Named moves come first, each a turn or a mirror and shown by rows before and after it. Which of them, in which order, take the first row of each pair that follows to the second? Write the first one first, as in the answered first pair.
C:
29.5, -17.8, -16.9, 9.0, 20.1, 17.4, 3.1, -18.3, 40.8 -> 30.7, -21.9, -20.1, 6.1, 18.3, 14.7, 10.2, -22.6, 34.0
12.7, -20.3, 6.0, -4.8, 1.3, 2.0, 17.6, -19.0, -12.3 -> 14.4, 3.1, 22.5, 6.0, 12.1, 14.0, -14.4, 2.1, 10.5
10.8, -7.9, -10.6, -8.7, -26.6, 27.4, 5.3, -3.5, -26.8 -> 13.2, 7.2, 0.5, 1.0, -22.1, 38.8, -17.5, 10.0, -11.3
D:
-37.5, 3.6, -2.2, -8.3, -1.3, -23.7, 0.5, 6.6, -34.0 -> -31.5, -18.6, 15.7, -3.8, 2.3, 0.0, 22.9, 6.7, -31.9
18.4, 2.8, 13.4, 0.6, 8.3, -9.0, -2.3, 4.7, 4.7 -> 15.8, 6.3, 10.1, -1.1, 8.9, -10.2, -6.4, 3.4, 0.9
26.8, 2.8, -25.7, 0.5, -19.8, 1.1, -7.0, -1.1, 6.2 -> 30.0, -9.2, -15.4, 4.1, -16.7, 14.6, 6.5, -1.6, 7.6
-9.2, -15.9, -13.3, -25.3, 12.8, -0.1, 13.0, -4.1, -9.2 -> -12.5, -8.9, -18.1, -27.3, 11.6, -6.9, 6.3, -5.7, -8.7
U:
-3.9, -3.0, -7.7, 3.8, 11.4, 3.4, -6.6, -6.9, -2.5 -> 0.8, -5.3, -6.0, 4.3, 6.3, 7.1, -4.8, -7.3, -7.1
6.8, -12.0, -10.3, 9.0, -19.0, -5.7, 13.9, -10.8, 6.2 -> 6.0, -7.1, 7.9, 14.8, -23.9, 11.5, 8.7, 1.4, 6.2
31.5, -5.1, -34.4, -2.0, -39.6, 6.8, -20.5, -4.6, -21.2 -> 17.6, 14.0, 3.6, 9.3, -37.8, 29.8, -32.2, 23.6, -16.3

Between the rows of a pair lie two moves.
-11.8, 33.4, -18.3, -10.8, 4.3, -30.0, -7.4, -3.9, 8.7 -> 22.9, -2.2, -12.5, -1.2, -42.6, 5.3, 3.0, -1.2, -19.8 | U, U
5.5, -29.0, -10.1, -4.0, -1.7, -11.4, 25.5, -17.3, -9.0 -> 14.7, -24.5, -3.5, 3.0, -27.0, 1.9, 9.1, -2.0, -20.9 | D, U
32.0, 15.1, -13.9, 0.5, -53.0, -2.7, -28.8, 18.7, -7.9 -> 26.9, 3.5, 33.0, 7.8, -32.1, 39.1, -3.3, 32.1, 2.4 | U, D
3.7, 4.2, 10.6, 0.8, 16.1, 10.1, -17.3, -4.9, 21.2 -> 9.7, -7.4, 0.9, -3.4, 20.5, 5.0, -6.1, -18.4, 20.7 | U, D
-16.1, 16.0, 13.1, -0.6, 16.6, -11.8, 47.9, 9.9, 16.8 -> -5.6, 31.7, 13.1, 8.5, 23.6, -2.3, 18.1, 20.6, 36.6 | U, C
19.5, -34.5, -15.3, -19.7, -19.0, 21.3, 0.9, -14.6, -17.5 -> 19.3, -0.5, -3.4, -7.3, -8.8, 28.9, -43.5, 8.8, 6.8 | C, D
-14.2, 2.2, -1.4, -24.0, -7.8, 2.5, 14.2, -20.6, -9.6 -> -12.6, 9.5, -5.4, -23.1, -17.3, -3.1, 3.9, -17.5, -11.8 | U, D
0.1, 5.2, -40.4, 0.1, -4.3, -18.0, -8.4, 3.8, 3.1 -> 11.5, -21.4, -5.2, 9.5, 6.0, 23.9, 20.1, 8.8, 8.6 | C, D
-19.1, -18.3, 1.9, -11.1, -16.1, -10.1, 22.7, 1.5, -52.1 -> -19.2, 28.2, 17.6, 4.8, -2.3, 0.2, -37.7, 34.1, -16.3 | D, C
6.8, 4.2, -0.9, -1.9, -26.2, 6.8, -9.3, 12.1, -8.6 -> 0.9, 4.6, 21.4, -1.3, -10.2, 16.7, -3.9, 16.5, 0.5 | U, D
-12.1, -4.5, 10.9, -0.3, 40.1, 0.8, 16.0, -5.2, 26.7 -> -3.4, -2.9, -25.0, -6.3, 28.0, -26.0, 6.2, -19.1, 18.3 | U, D
27.6, 4.4, -14.1, 1.3, -36.5, 1.6, -4.4, 7.4, -6.2 -> 13.3, -1.9, -3.2, -5.9, -38.4, -1.9, 17.9, 5.7, -21.4 | U, C
-17.6, 17.1, -0.4, -14.4, -3.2, -25.9, -9.3, -4.4, -6.0 -> 3.0, -21.9, 8.1, -8.6, -12.7, 4.7, 22.7, -11.7, -15.3 | U, D
11.7, 38.4, 16.8, 15.6, 18.6, 7.6, -33.5, 26.0, 27.8 -> 12.2, 1.4, -38.4, -10.4, 20.6, -44.1, 9.3, -25.2, 6.8 | U, C
-9.5, -35.1, -17.4, 9.8, -10.6, -4.0, 48.6, -10.7, -26.9 -> -11.4, -0.3, 34.4, 28.9, -6.9, 38.0, 9.9, 34.6, -9.6 | U, C
-34.2, 25.8, 10.8, -11.0, -10.1, -9.1, -7.7, 32.1, -2.4 -> -40.1, 11.5, 8.9, -15.7, 16.0, -15.8, 15.6, 17.1, 9.4 | D, U
11.6, 15.0, -14.4, 3.3, -30.0, 4.9, -27.4, 14.4, -11.3 -> 20.3, -12.3, 2.3, 5.3, -27.9, 29.2, 6.2, 9.7, -15.5 | D, C
-15.9, 17.7, -7.9, 3.2, 10.6, -18.3, -9.5, 23.7, 10.3 -> -7.5, -15.9, 9.8, 4.8, 11.3, 7.7, 30.0, 15.5, 2.7 | D, C
-13.2, 7.9, 0.7, -10.7, -27.8, -8.8, 8.4, 9.5, -27.4 -> -24.3, 13.7, 18.7, -8.5, -12.3, 0.1, 12.8, 13.3, -19.0 | D, U
2.1, 39.8, 20.4, 28.9, -28.4, -7.1, -29.0, 11.1, -6.0 -> -6.3, 16.8, 22.9, 16.8, -45.8, -7.4, 8.2, -1.8, -34.3 | C, U
-14.5, 34.9, -3.4, 5.5, -31.0, -2.3, -13.2, 16.1, -21.4 -> -20.0, 29.5, -6.5, -0.7, -31.6, -10.7, -0.8, 10.1, -29.7 | C, U
13.5, 6.5, 18.3, 17.2, 9.5, 2.0, -27.6, 2.1, 34.2 -> 17.6, -31.4, 23.5, 8.8, -18.2, 10.4, 17.4, -10.9, -6.9 | C, U
5.2, 10.0, 13.2, 8.7, -0.6, 20.6, -16.2, 16.2, 16.0 -> -1.6, -3.8, -19.8, -8.3, -17.0, -19.4, 3.1, -11.0, -11.9 | C, D
-1.1, -23.7, -6.8, -2.6, -3.3, 14.4, 22.3, -0.6, -9.5 -> 0.8, -6.4, -22.9, -0.5, -22.3, 2.0, -3.5, 4.1, -21.0 | D, U
20.1, -8.2, -37.5, 10.4, -39.9, -4.9, -2.7, -3.8, -20.3 -> 12.0, -2.2, -4.4, 11.8, -46.0, 16.4, 3.9, 10.2, -29.9 | U, C
-6.6, 8.3, 4.3, 14.1, 2.0, -10.3, -23.2, 6.3, 10.9 -> -11.5, -3.5, 9.5, 13.8, 16.9, -4.6, -5.5, 1.8, 19.7 | D, U
-28.5, 52.1, -17.2, -10.4, -17.7, -55.9, -22.2, 34.6, -20.2 -> -36.7, 11.6, 52.8, -4.3, 40.7, 2.0, 44.4, 38.0, 4.1 | D, U
-15.8, -7.4, -11.9, 5.2, -9.9, -17.0, 11.5, -0.7, -5.2 -> -12.3, -6.6, -8.9, 8.3, -19.1, -8.9, 7.8, 4.4, -9.6 | U, D
-38.3, 5.3, 30.7, -12.6, 41.0, -8.7, 40.8, -11.7, 14.6 -> -13.3, -14.5, -29.5, -18.5, 11.2, -41.1, 37.4, -40.9, -6.8 | D, U
16.1, -12.7, 20.8, 5.1, 37.7, 30.9, 9.6, -0.9, 36.3 -> 4.6, 13.3, -12.9, -5.5, 41.3, -17.2, -21.2, -11.3, 41.4 | U, D
20.8, 15.0, 17.5, 13.4, -16.8, 23.0, -19.4, 14.9, -7.1 -> 3.3, 26.2, -14.7, -3.9, 16.2, -24.8, -20.0, -10.8, 11.6 | U, U
-2.1, 6.1, -13.7, -12.3, -8.8, -6.2, -7.7, 5.4, -3.9 -> -4.0, 2.0, 10.8, -7.8, 1.7, 14.7, 7.2, 12.2, 3.6 | D, U
8.8, 7.6, -19.5, -2.4, -2.7, -10.8, -6.2, 10.5, -11.1 -> 16.7, -5.5, -3.5, 3.1, -6.5, 13.6, 4.9, 15.4, -13.5 | U, D
-1.0, -11.7, -17.2, -0.5, 22.7, -7.8, 26.4, -12.1, 6.7 -> 14.6, -21.4, -21.9, 3.8, -3.6, 5.8, 22.5, -8.6, -7.9 | D, U
8.2, -15.8, -16.0, 7.0, -5.4, -8.6, -21.5, -2.9, 11.0 -> 4.4, -9.3, 6.1, 10.5, -7.0, 7.2, -26.4, 10.6, 10.9 | U, U
-10.9, -2.2, 13.8, 0.6, 44.5, 13.2, 9.6, -3.4, 26.8 -> -18.8, -4.0, -18.4, -11.6, 31.8, -24.5, 16.7, -23.2, 7.4 | D, C
38.3, -4.3, 15.7, 15.2, -20.1, 31.4, 16.1, 3.8, -24.4 -> -1.0, 46.9, 24.7, 9.7, 6.3, 0.9, -23.3, 19.9, -4.3 | U, D
34.2, -26.7, -9.6, 8.3, 9.9, 18.5, 6.7, -11.8, 19.7 -> 27.2, -34.0, 1.6, 8.5, 4.2, 23.4, 23.5, -11.4, 7.8 | U, C
-25.5, -17.4, 9.0, 2.4, -18.5, 1.0, 23.5, -13.7, -17.3 -> -35.7, 15.4, 0.7, 5.9, 15.3, -13.0, -15.4, -7.4, 19.0 | C, U
